Rows swapped in pairs by one turn or mirror: which row each one swaps with
The rows were stretched afterwards, more along some directions than others.
Donug: [-39  13   1  29 -14   9  16 -11   5 -45  -8  10 -56 -61  -2  -8   2 -12
 -13  36  26]
nipe: [-24  27   5  -7  -9  20 -26 -17 -15 -16 -16  13 -22  24  75   8  -5  12
  -1  29  18]
funub: [-30   9  -5   3 -23   5 -26 -20  38  -6 -12   5 -31  -1   3  20 -23   4
 -34   0  -2]
Gasu: [ -5 -15  19 -10  23  -4  -6 -25  -3  43 -11  21  -1 -14  15  -6 -21   5
  13   5   5]
tekez: [-18 -18  -3 -16  61  19   9 -14  16  -1 -15  10   7  -1   1 -15 -36 -15
  -9 -10  11]
sedu: [  6 -30   6  18  12  18  -5 -13 -49  -1   5  -3 -10 -12  33 -25   4   6
  43   3   2]
makid: [-52   7  12   1   6  12  50 -37  13 -21 -27  25 -18 -22  10   2 -11 -13
 -11  19  54]
nar: [  3  20  20  30  42 -46  36 -27  14   6   1  17 -32  -5  10  -5 -10  33
 -31   9  36]
kugu: [ -9  34 -22  25 -14   3  11  -1  -7 -10  -5  36 -28  28  38 -16   2   4
 -34  35  21]
Rik: [-37   5  15   9 -16 -10  29 -36  -6  10  -5   5 -11 -22  24 -19  30  13
  -3  24  12]
Duguk: [-20   4  28 -19  25  -4 -39  -4 -18  -3 -16  16 -18  11   4 -10  23 -13
  17 -22   1]
kiv: [-16  -6 -58  30  29  47  12 -11 -10 -51  -7  19  -9 -31  17 -28  -9 -41
   3  13   1]
Firo: [  6 -20  11  21  45   0   2   8 -51   1   8  13 -26  20  60 -12  17  25
  -9  13  -9]
vidop: [ 32 -12   1  18 -29 -19  38  -9  35  25  10  23  14  -9  -8  14   0  28
 -14  10  17]
sabus: [-26  16  40 -11  13  10 -41 -31 -15  12 -13  18 -41 -13  -3  11 -13   7
  -9   2  41]
bazig: [  3 -22   9 -24   6   9 -28   3 -20  -9  -1  -2   4 -14  -2  -7   2 -17
  49 -15  -3]
gep: [-26  11 -25  18   1  18  26 -15  22 -14   2  17 -24 -18  20   4 -25  10
 -55  41   5]
sosi: [-36 -12 -13 -19  24  20   3 -30  11   6 -23   7  10 -10   0   1 -47 -27
   6 -15  -1]
Dagag: [ -6  13 -24  -3  12  32 -21 -22  10 -49   0  31 -26 -22  21  -1  -8  -7
 -26 -18  17]
gazit: [-10  19 -13   3   8  32  -8 -21 -12 -52  -5  36 -31  12  44  -1   1 -26
 -18  12  26]
Leg: [-20  19   5  21 -11  -2  -8  13  33   8 -28  23 -50 -39   0   4 -32  11
  12  19  44]
rosev: [-13  -6 -16  40 -29 -19  64 -16  27 -13  -9   6 -30 -34  13  21 -25   9
  -3  37  28]
bavi: [ 20 -12   5  32 -24   5  49 -22   6  11   8   5 -19 -29  29 -11  -3  22
  12  30  23]
bonet: [-14   5 -25  11 -29   9   2 -19  41  11  -2  18  -3 -14  -1  17 -24  14
 -38  18   3]
Goze: [-30  19   0  -8 -46   0   5  -9  34 -11 -10   9 -36 -46 -31  13 -16 -15
 -19   7  20]
Boz: [  6 -20 -24   4  30  27 -10   9 -22 -10   6  18  24  21  59 -12   0   7
  30  23  -8]
Det: [ 15 -19  15   4  10  -6   7 -49 -45  -8  21  -3  11  22  26  13   6   5
  32  11  -1]
Daf: [-10 -27 -25  47  25  -4  15   9  -6  -9  -3   5 -44  11  18  -1 -11   8
 -21  22 -23]
menov: [  7 -24 -37   5  32  34 -24  -4  15 -53  -2   1 -16 -27  12 -16 -38 -21
  10 -17  11]
Vetat: [-21 -17   2   5  31   5 -24 -31   9 -32   0   1 -31 -56  -8  -9 -20 -14
  24 -16   8]
Dep: [  3 -32   8  16  17 -18   8 -27 -25  14   6   7   7 -26  26 -10  11  13
  10  32  18]
ropev: [  7 -20   5  -2  25  13 -45  19 -29  -8  18   1   0  21  38 -19  -1  28
  37  12 -14]
pak: [  4 -13  31  -1 -28 -23  23 -34 -21  46  -6   4   3  40  27  -6  21  33
  15  28  22]
zapi: [-43  40 -21   5 -22  28   7 -14  48   2   0  29   2 -16  16  18  -2   2
   0  20  32]
lisap: [  0 -20 -55  13  -6  56  11 -10   9 -37   1   3  34 -29  -1 -15  -6 -31
  23  -5  -9]
Lag: [ 13   5  13  -3   0   7  -8 -32 -26   3  22  18 -21   1  47  -8  -4  21
  29 -15   3]
gipu: [ -4  -3   3  25   2  -2  52 -25 -13  -8   8  19 -14 -23  29  -9 -14  10
   6  41  43]
Vaki: [  6 -14  38  13  -5 -33  27 -20 -32  45  18  11   9  38  38  11  22  48
  29  32   2]
raz: [-26   7  -6   4 -29 -14   7 -29  -7  24 -13  20 -29  18  22 -12 -27  13
  -2   4  20]
bop: [ 13 -32 -25   3  39  22 -14  -6  -2 -19   3  11   9 -26  34 -15 -22  -1
  14   7   1]
Kif: [ 17 -13   0  -3 -12   4  33  -6   6   9  -2  17  29  16   9 -21  23   9
  32 -15  14]
Kugip: [  2  -7 -40  41  19  25  12   1   2 -19  -1  -7 -38  -7  17  -5 -50  11
 -28  23  -6]
Dit: [-10  22 -17   6 -34  16  20 -21  37  26  -1  41  -8 -34  -7  15 -12  12
  -5  18  48]
Ginem: [ 12 -24 -17   9  24  36  15  -7  -7 -12  -1  21  11  -4  34 -11  19  -2
  23  27 -11]
Vogi: [-24  17  16  23   3  -4  -3 -23 -13  27  -9  25   3  17  38  20   3  16
  10  -4  51]
tis: [ -7   0  19  16 -32 -20  29 -25 -32  33   7  15  12  23  41   7  42  34
   8  55  15]
kupu: [-37   0   1 -10 -14 -11  28 -20  31 -14 -22   3  -7 -23  19   0  21   8
 -18  24  -4]
zedog: [ -9 -12 -12   9 -12  17 -49  -5   8   1   8 -10 -30  16   1   8 -42  14
 -13 -19 -19]
dal: [-30  14   7  -4  -9  -7  21 -10  18   0 -21  26 -19  17  21  18  27   9
 -29   9   2]
rese: [-17  29  28  -1 -50 -30  25 -21  17  12 -14  19 -37  11  15  -2  16  32
 -16  25  29]
madof: [-39   3 -34  24 -23  28  44 -19  31  -5 -29  27 -22 -27   5  -1  -5 -10
 -41  55  19]
tas: [-13  -3   0  29  12  -4  28 -19  -8   1  14   9   5   5  21  -1  21  20
  50  27  -3]
kof: [-28  36 -33  -5 -23  25  13 -25  42 -18   7  22   0 -37  10  19 -11  -2
  17   7  21]
Nom: [ 27 -26   1  32  13  -7  61  -3 -11  -1   7  10  -1 -22  26 -16   0  20
   3  37  12]
miko: [-25 -13 -37  25   8   4 -25  -4  10  -7 -19  13 -21  -6  19 -11 -24  -1
 -10  -1 -22]
vel: [-38  27 -16  14 -16  18   6   5  35 -27 -24  27 -51 -48 -27  -2 -10 -26
 -27  -5  40]
mas: [ -1 -27  29  -7   9  -9 -11   9 -27  -7 -11  11  -3  26   3  -6  30   5
  35  -3   5]
Kor: [-40  12   2   4 -11  20 -11   1  16 -25 -11  13 -42 -31  18  -7 -33   7
 -36  28  26]
zutu: [-11   6 -11 -12  12  19 -42  -6  13 -53  -7   8 -44 -17  41 -19 -41  -6
   1  -6  23]
Podus: [-28   7   0 -12 -35   4 -14 -23  51  -5 -23  24 -13 -12 -32  21 -24 -11
   2 -31  35]

Nom pairs with tis
gipu pairs with Vaki
bop pairs with bonet
kiv pairs with dal
lisap pairs with kupu
zutu pairs with zedog
sosi pairs with kof

